Each row below has a hidden score, from 0 to 40, with 20 about the middle. What is it? The score is a weighted sum of the row's numbers plus the product of two more (or one squared), each taken from its middle value.
tensor([ -6,  11,  26, -38,  -1,   6, -37,  -7, -23,  -2, -13,   9,  40,  33, -19, -11]) -> 14
tensor([ 27, -15, -25,  17, -32,   5,  35,  16,  30,   5,  12,  -5,  -7,  -2,  29, -26]) -> 20
tensor([ -8,   5, -19,  28,   7, -21,  34,  21,  -6,   0,  20,   5, -39, -36,   4,  17]) -> 22
tensor([  3,  -2,  23, -25, -39, -19, -21,  12, -18, -11,  14,  19,  25,  20,  -6, -22]) -> 17
tensor([-30, -20, -11,  52,  32, -15,   0,  12,  22,   8, -16, -29, -41, -60,  -5,  38]) -> 26
tensor([-42,  -1,  17,  23,  17, -42, -16,  20,  -9,  -2, -14,  -3, -28, -21, -12,  25]) -> 23
tensor([ -6,  13, -22,  -4,  10, -38,  26,  22, -44,  21,  50,  33, -41,   8, -15,  12]) -> 21
tensor([-16,  21,  21,   8,   9, -48,  -4,  51, -19, -15, -11,  28, -30, -13, -16,  17]) -> 27
tensor([-25,  17,  47, -63,  -7, -29, -55, -13, -50, -11,  17,  13,  33,  32, -50,   6]) -> 17
tensor([ 40,  -9, -64,  60, -12,  57,  81,  -6,  65,  -2,   5, -50, -18, -42,  75, -16]) -> 13
tensor([  6,  -8,   0,  16,  -2,   0,  -3,  19,  14,   1, -21,   5,  -9, -10,   7, -13]) -> 26
tensor([ 13, -13,  -6,  -8,  25,  48, -30, -58,  12,   9, -16, -29,  40,  19,   3, -10]) -> 13
tensor([ 10,   5, -21,  33,  -4,  -2,  26,  33,  11,  -8, -30,  10,   8,  -2,  29,   5]) -> 30
tensor([ 36,  -6,  15, -38, -23,  48, -10, -16,  11,   5, -23,  11,  46,  42,  14, -50]) -> 13
tensor([  6, -17,   5,  15,  -4,  26,  -6, -10,  44,  -1, -28, -12,   5,   1,  18, -17]) -> 18
tensor([  7,  -3,   4, -49,  33,  19, -29, -58, -14,   9,  12,   7,  16,  19, -31,  12]) -> 12
tensor([ 55,  -7, -41,  42, -37,  58,  44,   2,  57,  -1,   5, -35,  29,  15,  69, -42]) -> 15
tensor([ -2,  -4,   4,   9,   4,  -1, -13,  12,  -4,   5,  -2,  13,   6,  -4, -14,  -3]) -> 28
tensor([ 10,  32,  19, -44, -31, -47,  11,  34, -50, -10,  56,  30,   4,  38, -12, -27]) -> 12
tensor([ 49,   2, -21,  11,  -1,  70,   6, -36,  31,   1, -46,   6,  63,  27,  23, -44]) -> 31
tensor([ -3,  25,   7,   2, -20, -41,  26,  39, -35,  -3,   4,  35,  -5,  14,  -4,  -9]) -> 30
tensor([  1, -13, -14,  53,   6,  -3,  19,  23,  35,  15, -20, -17, -16, -30,  25,   0]) -> 30
tensor([  4,  16, -13,   8,  -8, -21,  36,  35, -10,  -6,  12,  38, -28,  -7,   9,  -7]) -> 24
tensor([ 22,  15,  26, -14, -21,   8,  -8,  -5,  -4,   0, -26,  13,  57,  19,   8, -29]) -> 33
tensor([-15,  22,  31, -73,   5, -17, -49, -22, -68,   0,  11,  59,  45,  55, -53, -11]) -> 21
tensor([ 61,  11,  -6, -29, -55,  14,  37,  29,   5,  -8,  10,  37,  47,  62,  44, -62]) -> 21
tensor([-39,  -4,  11,  -6,  63, -15, -37, -33, -34,  13, -12,  -5, -22, -18, -49,  49]) -> 19
tensor([  4, -11,  26, -58, -25,  20, -43, -25, -16,   2,   6,  -2,  59,  50,  -8, -38]) -> 15
tensor([ 32, -29, -36,  60, -22,  48,  37,  19,  59,   3, -33, -24,   7, -18,  58, -23]) -> 28
tensor([ 32,  12, -19,  11,  -7,  10,  25,  25,  -4,  -7, -16,  20,  37,  10,  27, -18]) -> 32
tensor([-21, -12, -29,  56,   4, -13,  23,  25,  44, -16,  -3, -22, -68, -58,  10,  17]) -> 24
tensor([-37,  19,  22,  -2,  35, -31, -41,  11, -39,  -2,  -5,  11,   2, -21, -37,  42]) -> 18
tensor([ 15, -12, -20,  21, -18,   7,  37,   7,  22,   3,  25, -17, -44, -26,  37,  -6]) -> 4
tensor([ 25,  -7, -35,  40,   2,  12,  51,   9,  35,   8,  16, -37, -45, -22,  27,  -2]) -> 19
tensor([-28,   7, -17,  35,  18, -48,  25,  39, -10,  -7,   3,  15, -67, -46, -10,  51]) -> 23
tensor([-33,   2,  24, -24,  52, -13, -42, -47, -11,  -8,  -6, -29, -22, -15, -40,  56]) -> 12
tensor([-18,  29,  32, -26, -30, -61, -18,  39, -44, -13,  17,  30,   5,  21, -25,   9]) -> 17
tensor([-11, -21,  18, -17,  12,  15, -34, -14,   4,  -8, -22,  -5,  16,  12,  -6,   5]) -> 16
tensor([ 55,   3,  -4, -67,  -7,  67, -12, -60,   4,   7, -15,  33,  83,  61,   6, -67]) -> 20
tensor([  2, -19, -22,  45, -15,  13,  25,  18,  42,  -9,  -3, -25, -39, -34,  26,  -6]) -> 17
tensor([ 43,  29,   0, -53, -53, -15,  20,  21, -41,  -8,  41,  64,  54,  79,  15, -53]) -> 22
tensor([ -5, -12,  14,  11,   4,   4,  -9,   2,  10,   3,  -8,  -3,  12,  -9,   3,  -4]) -> 24
tensor([  6,  18,  17, -30, -44, -27,  -4,  43, -29,  -5,  11,  63,  29,  29, -16, -30]) -> 26
tensor([-15, -17,   9, -32,  47,  14, -50, -56, -19,   9,   7, -21,  -3,   0, -34,  24]) -> 4
tensor([ 60,  -5, -59,  25, -39,  52,  68, -12,  48,   5,   2,  -7,  12,  16,  71, -53]) -> 17
tensor([ -4,   2,  21, -14,  -7,  12, -23, -10, -10,   7, -22,   0,  26,  10,  -5, -22]) -> 17
tensor([  7,   5,  -2, -25,  56,  17, -37, -59, -20,  18,   0,  12,   6,  20, -47,  15]) -> 20
tensor([ -8,   2,  -6,  32,  -1, -26,  29,  33,   7,  -2,   1, -20, -50, -33,  13,  20]) -> 15
tensor([-34,  32,  12,   4, -13, -55,  -3,  37, -45, -20,  -2,  29,   0,  -6, -30,  18]) -> 28
tensor([-38, -26,  -9,  48,  66,  10, -15, -16,  23,  23, -35, -53, -55, -70, -16,  55]) -> 19
tensor([ 11,   9,  16, -41,  -7,  34, -24, -26,  -4,  -1, -22,   5,  43,  34,  -4, -27]) -> 11
tensor([ 78,  25,   0, -56, -85,  33,  30,  13,   8, -13,  35,  34,  62,  84,  62, -98]) -> 2
tensor([ 15, -24,  -3,  22, -30,  14,  11,  22,  43,   4,  -8,  -5, -11, -18,  29, -24]) -> 15
tensor([-42,  42,  11,   4,  -4, -59,   7,  41, -53,  -5,   1,  37, -18, -26, -22,  19]) -> 24
tensor([ 29,  -6, -22,  18, -31,  31,  21,  21,  40,  -1,  -2, -21,  19,   8,  49, -26]) -> 10
tensor([ 14, -21, -41,  43, -24,  29,  43,   8,  54,  11,  12, -47, -26, -29,  48,  -9]) -> 7
tensor([ -7,  29,   6, -29, -30, -42,   0,  33, -37, -11,  39,  14,  -3,  24, -14, -11]) -> 8
tensor([ -3,  46, -12, -32, -27, -65,  19,  42, -60, -10,  37,  60, -16,  10, -29,  -3]) -> 21
tensor([ 22,  21,  39, -53, -65, -21, -12,  35, -19, -20,  15,  36,  62,  64,  11, -40]) -> 25
tensor([-24,  -7,  39, -10, -21, -16, -21,   7,   3, -17,  -3,  16,   6,   1,  -6,  -6]) -> 29
tensor([-26,  13,  20, -25,  39,  -8, -40, -28, -35,   3, -16,  19,  13,  16, -41,  17]) -> 21
tensor([-39,   3,  26,  22,   6, -36,  -7,  37,  -7,   0, -22,  -1, -36, -27,  -9,  36]) -> 19
tensor([ 55,   9,  -5, -37, -56,   9,  50,   8,  15, -12,  28,  38,  15,  52,  40, -69]) -> 19
tensor([ 19,  10, -21,  26,   7,   1,  49,  29,  15, -21, -11,  -2, -20, -12,  44,  13]) -> 19
tensor([ -9,  18,  10,   1, -19, -32,   8,  38,  -9,   0,   5,  17,  -5,   1,  -2, -14]) -> 21
tensor([-30,  -6, -34,  51,  28, -20,  41,  -1,  20,   1,  43, -51, -91, -63,   9,  28]) -> 8
tensor([ 24,  16,   7,  -4, -33,   9,   7,  22,  -2, -14, -31,  21,  49,  35,  23, -34]) -> 26
tensor([  4,  -7,  24, -42,  16,   9, -28, -32, -14,  -5,  -3,  24,  13,  27, -33,  10]) -> 20
tensor([ -3,  27,  13, -28, -52, -48,  17,  44, -35, -21,  25,  55,   5,  26,  -7, -11]) -> 24
tensor([ 23, -40, -21,  48,  19,  66,  25, -38,  75,  -1, -49, -56,   8, -37,  56, -10]) -> 27
tensor([ 72,  -5, -67,  66, -29,  80,  70,  -4,  79,  22, -27, -25,  30,   0,  94, -65]) -> 28
tensor([-48, -14,   6,  23,  63, -43, -25,  -4, -28,  14,  -9,  -3, -45, -49, -47,  68]) -> 28
tensor([-18,  -8,  16,  18, -26, -13, -23,  15,  18, -16,  19, -43,  -5, -18,   1,  -3]) -> 5
tensor([-14,  -5,  -1,  25,  38,  17,  -9, -23,  18,  22, -32, -13, -12, -15, -16,   5]) -> 27
tensor([-20, -12,  10, -12,  42,  12, -34, -46,   5,   7,  -7, -25, -20, -22, -20,  21]) -> 5
tensor([ 12,   2, -25,  38,  -9,  11,  22,  20,  25,  -5, -13,  -7,  -5, -16,  34,  -7]) -> 21
tensor([-16,   6,  20, -22,  45,  -9, -37, -29, -22,   9,  -4,  -9,   0,  15, -37,  30]) -> 14
tensor([ 40, -16, -49,  36, -33,  55,  65, -10,  59,   1,  19, -45, -21, -13,  71, -20]) -> 3
tensor([  8,  18,  12,   5, -29, -14,   4,  30,  -5, -12,  -4,   8,   4,   1,   7, -25]) -> 18
tensor([-32, -10,   0, -22,  61,  -9, -33, -44, -40,  23,  -8,   8, -12,  -6, -60,  31]) -> 25
tensor([ -8, -12,  -8,  21, -23, -23,  17,  28,  20, -11,  15, -12, -32, -26,   8,  12]) -> 14
tensor([ 34,   2, -20,  33, -48,  25,  39,  19,  47,  -5, -25,   3,  25,  -4,  48, -47]) -> 26
tensor([  2,  23,  36, -27, -28, -26,  -7,  21, -17,  -5,  -6,  23,  28,   9, -11, -23]) -> 26
tensor([ 55, -21, -47,  37, -34,  57,  54,   1,  63,   0,  -1, -47,  19,   3,  78, -41]) -> 13
tensor([-15,  13, -14,  38,   0, -24,  15,  31,   9, -15,   0, -15, -32, -21,   8,  15]) -> 20
tensor([ 17, -16,   7, -45,  22,  30, -33, -72,  -4,  14,   5,  -6,  18,  25, -25,  -3]) -> 12
tensor([ -6,  20,  30, -34, -12, -48, -19,  39, -49, -15,  -7,  60,  24,  39, -23,  -3]) -> 29
tensor([-23,  -6,   4,   7, -21, -39,  11,  15,  -4,   3,  38, -22, -44, -15,  -4,  20]) -> 12
tensor([  2,   3,  21, -26,  11,  -2, -43, -10, -23,  -7,  -8,  19,  21,  24, -28,  10]) -> 15
tensor([ -4, -12, -31,  64,   9, -11,  33,  24,  33,   3, -10, -28, -49, -62,  19,  27]) -> 26
tensor([ -5,   3, -10,  12, -26, -19,  37,  13,   1,  -2,  42,  -5, -15,  -2,  15,  16]) -> 29
tensor([ 41,  -7,  15, -37, -42,  26,   2,  23,  -2, -20, -17,  41,  70,  51,  24, -44]) -> 28
tensor([  7,  32,  18, -33, -59, -35,   7,  42, -26, -13,  23,  60,  11,  28,   1, -31]) -> 13
tensor([-26, -36,  -2,   4,  51,   4, -28, -30,  -1,  13,   1, -11, -29, -37, -40,  44]) -> 20
tensor([ 39,   8,  17, -39, -41,  27,  -5,  -5,  -6,   0,  -6,  37,  71,  56,   9, -67]) -> 26
tensor([-18,   4,  -1,  13,  -2, -35,   1,  44, -21,   4,  -2,  31, -11,  -6, -17,   7]) -> 34
tensor([  6,  19,   4,  15, -21, -11,  17,  28,   8, -16,  -3,   3,   6, -13,  15,   0]) -> 19
tensor([-22, -28,   3,  29,  31,  -5, -25,  18,  16,  -9, -23, -18, -25, -24,  -8,  42]) -> 22
tensor([  0, -36,  11,   8,  32,  32, -31, -33,  33,   9, -23, -45,  -4,  -7,  -5,   8]) -> 13
tensor([-43,  25,  40, -25,  31, -35, -41,   2, -54,   3, -17,  26,   2,   9, -47,  22]) -> 21
tensor([-50,   2,  14,  37,  43, -22, -32,  -4, -19,  -2, -23, -25, -42, -47, -31,  61]) -> 15
tensor([ 35,  15, -26,  -9, -45,  12,  36,  16,  -5,  -6,  20,  19,  21,  25,  34, -44]) -> 14
tensor([-31,   2,  33, -40,  41, -33, -40, -40, -49,   0,   1,  20, -11,  -1, -47,  24]) -> 25
tensor([  6,  -9,   2,  12,  12,  48,  -8, -29,  34,   4, -16, -12,  11,   4,  -3, -19]) -> 19
tensor([-55, -14,  10,  39,  38,  -9, -13,  -6,  18,   3, -10, -48, -48, -63, -14,  48]) -> 14
tensor([ 21,   6,  -5,  -7, -34,  -7,  34,  21,  -1,  -4,  37,  23,  -3,  22,  28, -10]) -> 17
tensor([  3,   5,  15,   1, -14,  -6, -11,  21,   4,  -5, -10,   3,  22,   5,   7, -22]) -> 20
tensor([-43,  24,  63, -50,  11, -69, -51,  16, -57, -13,  11,  50, -11,  28, -60,  15]) -> 19
